128 stands for zero in the data rows.
Here are some points:
[158  94 109 117 133 151 148 125 104 115 108 132 122  93 142 124 147 126
  80 121 111 108 111 108 122 123 117 119 105]
[125 133 139 153 134 140 141 150 143 153 118 157 141 156 149 137 135 158
 163 153 143 126 143 173 119 125 113 133 157]
[138 145 151 132 141 122 122 117 127 133 129 124 115 102 125 126 144 121
  99 110 121 143 140 108 106 114 122 131 107]
[142 141 100  69  59  76  98 128  80  82  63  67  50  54  53  52  66  68
  60  61  59  77  70  50  61  62  67  84  74]
[173 165 167 193 200 163 142 156 158 203 193 159 174 164 173 169 209 182
 179 187 185 205 188 183 180 183 190 180 180]
[172 180 167 167 144 156 187 168 190 175 182 177 181 176 157 159 183 164
 161 149 159 159 194 182 156 157 165 181 172]
[167 132  61 113  77 106 151 152 113  76  97 164 137 147 139 106  87 121
 127 133 101  96  79 107 107  76  80  99  94]
[175 145 178 158 175 171 178 173 163 126 181 165 177 194  98  83 106 171
 155 112  99  72  94 166 166 171  98  86  96]
[ 21   6   4  58  30  10  13   7  69 143 159   0  34 130 166 185 148  32
   5  12 121 151 168  19  25   7  38  57  57]
[ 70  95 119 114 123  98  62 116 116 146 136 125 114 138 124 132 136 135
 128 125 147 125 129 115 116 128  94 106 126]
[147 180 178 155 169 175 167 160 157 164 132 137 157 137 158 176 155 161
 137 160 168 185 164 160 158 134 161 139 173]
[130 148 170 156 165 166 128 141 152 129 156 176 158 126 159 159 164 157
 137 111 138 163 150 115  70  85 104 166 170]
[130 123 126  82  95 162 140 140 108 102 119 126 143 117  98 106  96  93
 110 127 104  95  73  97  98  79 103  99  80]
[184 202 180 176 180 201 201 176 156 126 164 209 175 143 148 147 151 188
 214 174 151 142 152 186 215 207 193 197 208]
[177 167 178 141 176 178 162 180 129 125 128 166 162 125 141 139 129 159
 169 156 103 127 108 190 187 186 154 146 143]
[148 108 156 158 149 126 139 153 158 143  97 158 157 120 141 115  89 144
 157 139 129  97  98 134 165 101 101 104  88]
[ 94  98 102 105  93 105 101 113  99 115 104 107 107 120 121  99 136  97
 140 174 154 133 126 118 166 176 129 167 156]
[111 113 126 111 144 116 147 114 102 110 137 147 118 124 122 135 137 135
 146 149 132 120 108 136 128 101 121  82 149]
[132 133 143 141 121 159 255 240 153 151 135 134 255 195 136 136 137 133
 137 120 146 115 142 142 139 125 140 114 135]
[114 138 160 196 156 129 110 108 150 141 126 131 169 115 140 113 108 139
 133 144 130 136 106 105 120 116 134 127 133]
[ 29  37  37 130 140  42  30  50  67 102 130  49  51  45  50  68  63  61
  56  45  44  45  54  50  40  48  38  49  51]
[155 113 133 106 109 108 127  99 103 132 103 116 118 140 111  95  90 121
 134 144 136  79 106 118 124 118 146 121 136]
[117 130 147 159 150 121 123 138 161 124 145 116 125 116 145 169 151 139
 143 109 126 138 143 128 110 135 122 137 138]
[ 66  88  62  66  79  62  61  66  51  68  65  71  83  61  69 127  63  62
  65  76 140 142 133  53  62 114 161 149 154]
[ 97 101  92 109  98 172 178  92 117 107  95 136 136 111  84  98  99  87
  79 100  97 109 111  93 102 115 104 121 100]
[ 79  99  87  60 111 112 102  99  72 106  98  77 103  88  95  70  59 130
 105 118  65  80  70  81  89  95  60  68  58]
[ 92  99  94  89 100 101 107  99  82 109  67 112  91 105  99 100 101  90
 113 104  42  73 123  85  82  57  54  79  86]
[102 116 101  98 124 114 120  86 113 105 106 101 116 104  88 113 102 100
 106 102 127  99 104 117 104 103 108 121 118]
[ 67  48  84  63  64  72  74  60  52  72  79  66  76  55  74  73  70 123
  94  82  60  68  68  98  69  89  58  84  55]
[160 150 122  88  66 178 156 100  93  88  90 164 112  99  72  89  83  81
  68  66  78 109  92  70  58  89  93 101  76]
[138 131 136  77  66 111 130 121 105  91  83 112 112  82  87  98  83  98
  72  94  82  92  96 113  81  88  71 104  90]
[104  99 112 100  80 102 110  98 110 105  90 106 126 123 104 107 113 126
 122 109 111  96 112 119 115  97  99 107 101]
[106  99  99 119  99 110 134 121  94 108 114 100 114 100  87  98  84 103
 115 106 101  71 113  96 103  86  71 121  99]
[ 68  65  67  86  65  65  50  42  68  80  58  55  41  79  70  76  78  65
  73  49  52  59 126  79  61  76  46  87 116]
[ 94 102  99  85 167 132  93 112 122 179 172 163 127 136 188 167 169 172
 166 175 192 148 174 167 196 151 176 176 159]
[ 68 122 169 172 163 164 134 150 193 151 172 157 175 159 157 165 173 176
 153 153 162 174 182 164 159 169 170 172 175]
10 more points follow, each with its number after it:
[181 173 217 169 195 176 189 169 194 191 196 207 182 200 200 168 149 200
 180 181 148 133 136 186 215 191 161 124 155] 0
[ 94 118  85  80  97 114  94 102 111 109  97  91 111 121 103 117 111 104
 110 108 120 105 106 127 116  99 103 113 129] 1
[124 120 123 116 100 118 119 121 118 125 101 133 106 123 114 140 146 110
 109 107 129 117 146 102 129 100 130 115 125] 2
[ 74  58  72  75  84 148  86  82  76  61  75 162 118  70  80  81  88  89
  58  88  58  85  97  61 106  66  77  76  79] 3
[195 131  87 108  86 164 180 159 180 120 110 166 160 172 179 161 114 160
 163 186 164 165 179 179 178 159 192 156 160] 4
[222 211 237 201 216 227 220 213 206 223 139 206 206 220 209  98  96 232
 232 207  96  77  58 221 243 218 214 143  86] 5
[137 124 162 143 151 147 130 151 171 193 171 202 161 164 149 159 145 219
 209 167 147 161 140 214 197 196 146 144 156] 6
[125  98  89  96 110  90  99  87  98  83 112 110  99 113 114  92 108 101
  98 108 106 107  88 111 110  92  78 104  89] 7
[ 85 156 150 211 207 202 202 204 203 219 209 186 197 204 192 218 215 205
 199 180 190 212 214 226 214 205 187 225 204] 8
[110 138 106  71  99 141 140 111 104  99  99 125  99 105 121 113 115 112
 117 140 135 111 134 126 114 121 109 138 133] 9
Which of these numbered points is nearest to each point below by angle, seen from the average point of the first points? Its number follows each.
[158 146 146 151 151 173 152 145 165 145 134 167 167 172 168 149 133 150
 153 170 147 134 143 162 174 138 146 138 132] > 0
[103 106 114  97  90 105 106 118 119 106 129  96 108 121 107 120  95 108
 127  83  98 125 144 117 100  94 129 120 195] > 1
[126 147 130 136 137 142 156 141 139 141 135 133 125 113 116 135 156 120
 112 108 132 146 147 106 129 136 129 159 154] > 8
[143 132 129 124 110 131 125 113 123 133 125 125 100 107 116 109 135  94
 108 116 110  87 129 122 115 105 122 119 133] > 2
[ 54  67  96 114  86  45  54 113 135  96 100  50  59 125 136 122 103  64
  52  68 114 130 114  41  57  68  56 110  44] > 7
[ 67  78  95  70 103  82  97 100  66  86  95 112 155 142  79  98  94 145
 162 156 136 114 111 178 172 147 147  94  95] > 1
[ 32  69 118 115 100  44  61  43  99 140 126  93  56  89 115 102 113  86
 127 132  81 130 140 139 131 114 127 139 149] > 1
[115 125 136 133 147 142 131 134 148 134 145 135 137 130 153 149 123 136
 124 146 161 163 160 133 151 132 168 171 150] > 8
[150 174 191 198 191 145 144 162 192 205 177 159 117 139 151 194 178 162
 154 172 177 186 194 186 163 163 183 206 177] > 8
[ 90  91  92  91 101 143 138 106 101 118  80 115  90  95 103 106  97  98
  85  85 100 108 105 104  90  89 108  90  96] > 3
[127 155 136 156 127 141 139 134 189 140 148 136 153 134 135 149 146 164
 129 133 168 153 144 151 144 149 116 166 151] > 8
[148 149  89  56  98 137 147 119  60  53  83 133 141 127 152 110 138 145
 154 157 153 144 145 140 140 115 122 135 144] > 9
[139 141 149 137 134 125 129 126 132 137 134 149 144 138 129 144 126 134
 117 140 117 128 115 131 130 139 143 104 112] > 0
[161 179 180 168 188 187 182 197 185 187 189  60 190 156 182 178 185  42
  60 161 185 192 186  60 126 175 184 198 163] > 8
[154 134 121 107 122 106 133 128 142 138 133 173 176 157 116 126 137 162
 166 141 163 150 125 152 142 156 133 140 147] > 6
[137 108 121 119 116 118 124 121 116 120 122 134 107 113 114 140 130 128
 147 117 116 117 121 137 109 125 128 117 136] > 6
[126 137 152 138 128 133 142 123 142 136 147  48  93 146 159 144 137  63
  64  66 132 156 180  91  82  86 125 153 130] > 2
[ 75  56  74  60  86 105 140  90  83  91  74 104 136  90  72  91  65  93
  92  89  81  90 105  90  85  74  74  92  85] > 3
[143 135 114 158 128 127 114 149 150 158 152 141 131  99 129 149 136 144
 117 117 116 120 119 130 135 170  97 138 125] > 6
[130 104 114 135  99  96 111 108  88 107 128 122 111 106  97  77 115  90
 130 102  96 104 114 115 120 127 106 122 120] > 7
[128 128 121 105 129 127 139 144 116 140 112 115 105 128 110 120 119  71
  72 108 124 119 110  88  73  69 119 130 135] > 2
[180 168 178 171 173 154 176 154 154 142 101 168 160 153 145  95  93 165
 177 148  92  99 101 172 170 173 140  89  76] > 5
[131 123 116 127 127 149 116 133 136 113 112 128 123 150 127 115 109 134
 150 137 118  88  78 143 125 121 126 123 112] > 5
[ 62  82 107 121 109  64  63 108 102 106 127  44  66 122  92 141 129  65
 122 105 104 116 109 117 122 121 101 124 111] > 1
[150 162 151 162 194 160 148 148 184 200 178 169 157 185 158 186 210 189
 186 198 190 191 191 173 178 180 181 178 172] > 8
[131 142 122 171 161 160  99 162 180 149 155 120 107 101 119 153 147 109
 122 125 122 136 152 112 105 106 152 184 131] > 8
[128 119 100  98  98  88  89  82  90  98  85  87 105  89  83  71  84 112
 101 111  91  95  94 128 103 105  92 101 101] > 7
[180 200 176 185 166 192 165 163 173 177 191 207 193 205 200 196 195 180
 169 207 175 205 206 202 176 189 182 209 199] > 8
[145 150 142 149 168 149 145 159 154 149 165 146 162 154 126 168 148 155
 164 160 132 135 125 159 157 151 137 105 108] > 0
[ 96 106 128 147 136 127 112  97 116 128 130 118 145  87 105 117 113  96
 102 119  84 121 111  94 121 114  88 129 125] > 3
[154 162 159 145 155 146 152 155 167 146 156 172 144 137 148 136  92 150
 147 139 138  64  55 141 160 155 160  91  60] > 5
[143 156 158 143 168 136 149 147 138 139 150 149 130 134 150 134 125 158
 147 154 145 127 136 157 179 143 141 157 157] > 0
[ 67  95  67  77  82  73  73  80  66  69  78  74  62  80  75  95  82  86
 114  71  99  80  74 173 177 121  92  79 107] > 1
[103  99  88 103 112 116  93 113  92  90 112  91  94  94  92  88  81 116
 121 106 110 117  67 103 118  98 102 105  99] > 7
[ 98 103  98  88 119  93  99 101 110 120  85  73 110  84 101  98 107 103
  93 109 110 114 104 118 135 102  95  90 108] > 1
[ 40  28  42 138 145  30  42  44  32 113 140 109  53  57 139 147 154 128
 128 163 160 151 136 151 157 123 151 151 142] > 1
[182 161 106 105  99 100 142 113 109 108  89 127 109 105 104 100 105 100
 104 128 124 112 129 118 111 116 124 105  90] > 9
[131 115 129 103 117 133 131 126 136 135 139 112 125 114 121 151 136 145
 144 121 132 132 119 124 133 117 155 130 132] > 6
[121 112 143 114 109 114  93  87 104  96 103 116 114 118 129 156 140 110
 119 125 151 152 117 114 135 141 163 144 154] > 2
[133 135 106 140 131 122 126 130 123 131 123 135 107 119 131 108 126 115
 131 136 102 114 115 125 129 142 134 128 110] > 5
[119 127 134 134 141 148 130 130 137 140 155 136 151 144 132 153 151 150
 123 156 135 124 158 131 144 135 125 136 112] > 8
[ 88  76  60 105  74  99 116 100  87  96  94 124 131 100  71 100 104  75
 104  61  89  98  70  73 102  75  80  68 101] > 3
[126 128 112 109 119 112 122 125 129 131 131 110 115 115 112 117 145  88
 113 111 115 164 129 107 131 122 132 156 152] > 2
[133 110 114 111 103 140 136 128 107 102 115 129 163 139 114 120 128 141
 139 110 137 123 112 118 157 114 145 128 140] > 4
[152  58  37  68  54 132 153 142  72  57  95 153 152 147 129 108 159 154
 110 149 150 156 136 146 145 159 156 133 132] > 4
[ 79  67  91  92 104 107  88  91  88 119 107 106 117 122  97  94  91 121
 105 101  69  99  89  81 119 120 109 102  94] > 3
[183 179 173 205 186 174 168 167 211 178 176 172 171 200 188 121 121 187
 186 147 167 143 114 208 187 194 184 174 177] > 0
[103 137 117 127 122 116 140 107 110 126 110 124 113 121 118 111 124 118
  83 114 117 115 123 120 119 113 111 137 144] > 9
[159 159 142 118 113 158 147 136 120 127 139 129 138 129 133 144 138 136
 123 117 118 122 130 111 117 115 123 130 140] > 0
[180 157 180 130 147 161 173 165 159 152 156 147 184 148 163 151 129 137
 134 150 146 126 116 161 139 152 159 118 128] > 0
[114 114 122 115 116 136 124 115 131 124 103 107 120  97  98 111 128 117
 107  96 106  70 117 126 106 114  92  61 119] > 3
[107 114 121 102 132 125 128 123 128  96  92 129 124 120 119 107 100 122
 142 135 115 111 123 131 125 110 139 116 114] > 9
[110 103  91 106  91  80 109 114 116  86 119 121 111 100  94 132 143  90
  86  91 116 123 134 123 114 123 118 133 131] > 1
[115 116 110 146 123 123 121 121 129 102 135 115 124 110 123 103 131 134
 129 122 127  99 113 131 111 133 111 115 154] > 6
[ 75 104 121 124 115 115 104 117 111 121 132 129 102 103 126 115 130 122
 119 142 135 121 143 128 108 134 139 126 148] > 9
[126 122 124 135 122 145 137 131 150 125 129 127 131 148 138 125 148 153
 139 112 122 134 149 119 132 143 130 149 120] > 8
[120 119 132 119 111 112 115 104 110 129 121 110 100 109  79 114 112 113
 125 114 131 103 117 126 120 137 115  98 126] > 1
[159 144 106 124 101 160 188 164 118 117 121 163 170 104 121 138 112 153
 113 117 125 110 129 128 110 112 125 125 128] > 4
[116 111  92 107  99  98 114 119 106  99 110  94 107 109 131 142 136 126
 112 130 189 167 168 122 151 171 192 168 164] > 4
[107 129 140 125  94 149 133 147 116 104  97 160 147 124 141 121 115 144
 147 142 144 132 146 132 146 137 147 125 139] > 4
